[[ 20  46 -82  71 -30 -43  73 -58   8]
 [ 19 -82 -26  70  17 -64 -13  59 -16]
 [ 22  74 -57 -47  79   4 -74  28  59]
 [ 23 -76  76 -16 -34  65 -53  13  15]
 [ 22 -82 -22  71  14 -59  -6  61  -1]
 [ 22  87 -11 -88   3  82   4 -65 -16]
 [ 20 -71 -69  18  66  29 -45 -53  15]
 [ 23 -83  24  62 -54 -31  62 -23 -48]]
:
[[ 23  20  22  22  23  22  19  20]
 [-83 -71  87 -82 -76  74 -82  46]
 [ 24 -69 -11 -22  76 -57 -26 -82]
 [ 62  18 -88  71 -16 -47  70  71]
 [-54  66   3  14 -34  79  17 -30]
 [-31  29  82 -59  65   4 -64 -43]
 [ 62 -45   4  -6 -53 -74 -13  73]
 [-23 -53 -65  61  13  28  59 -58]
 [-48  15 -16  -1  15  59 -16   8]]

[[ 22  49  49 -12 -50  46   4  31 -11  42  59  91]
 [-40  39 -74   7  17 -76  86 -44 -46 -65  65 -32]
 [-12 -62 -30  -5  22 -21 -35   1  14 -11  19 -22]]
:
[[-12 -40  22]
 [-62  39  49]
 [-30 -74  49]
 [ -5   7 -12]
 [ 22  17 -50]
 [-21 -76  46]
 [-35  86   4]
 [  1 -44  31]
 [ 14 -46 -11]
 [-11 -65  42]
 [ 19  65  59]
 [-22 -32  91]]

[[-21  21  41]
 [ 65 -71 -54]
 [ 19  34 -48]
 [ 35 -15 -77]
 [ 20  34 -50]
 [  5  26 -25]
 [ 49 -41 -71]]
:
[[ 49   5  20  35  19  65 -21]
 [-41  26  34 -15  34 -71  21]
 [-71 -25 -50 -77 -48 -54  41]]

[[-45  65]
 [ 42  42]
 [ 56  37]
 [-40  59]
 [ 66  37]
 [ 74  44]
 [-17  57]
 [ 34  47]
 [-55  77]
 [-30  59]]
:
[[-30 -55  34 -17  74  66 -40  56  42 -45]
 [ 59  77  47  57  44  37  59  37  42  65]]

[[-86 -60  41  52  17  -3  15  12]
 [-13 -30  47 -22  22  21 -65 -91]]
:
[[-13 -86]
 [-30 -60]
 [ 47  41]
 [-22  52]
 [ 22  17]
 [ 21  -3]
 [-65  15]
 [-91  12]]

[[  6 -57 -67  89  -4  17]
 [ -9 -63 -58  79   0   6]
 [  1 -51 -39  50   6 -18]
 [ 51 -20 -79  65 -19  -6]
 [ -5 -64 -57  70 -10  11]]
:
[[ -5  51   1  -9   6]
 [-64 -20 -51 -63 -57]
 [-57 -79 -39 -58 -67]
 [ 70  65  50  79  89]
 [-10 -19   6   0  -4]
 [ 11  -6 -18   6  17]]

[[-10  18]
 [-69 -34]
 [ -4  30]
 [-29  -1]
 [ -6  29]
 [  0  32]]
:
[[  0  -6 -29  -4 -69 -10]
 [ 32  29  -1  30 -34  18]]

[[-17 -15   2 -13   4  -1  -1]
 [  6  28  34 -34  33 -12  29]
 [-11  37 -32 -13  12  28  11]
 [-12  -2 -28  -6   1  18 -14]
 [ -8   9  80  -2  15 -15  38]
 [-51   3 -16  -5  -4  23  15]
 [-32   0  -5   2   3  34  -4]
 [ -4  24  46  11 -22 -45  24]
 [ 53 -47  59  -1  19 -23 -42]
 [ 26 -50 -28 -19  38  53 -40]
 [-42  34 -21 -24  15  22  40]
 [-10  26 -14  -6  -9 -23  18]]
:
[[-10 -42  26  53  -4 -32 -51  -8 -12 -11   6 -17]
 [ 26  34 -50 -47  24   0   3   9  -2  37  28 -15]
 [-14 -21 -28  59  46  -5 -16  80 -28 -32  34   2]
 [ -6 -24 -19  -1  11   2  -5  -2  -6 -13 -34 -13]
 [ -9  15  38  19 -22   3  -4  15   1  12  33   4]
 [-23  22  53 -23 -45  34  23 -15  18  28 -12  -1]
 [ 18  40 -40 -42  24  -4  15  38 -14  11  29  -1]]
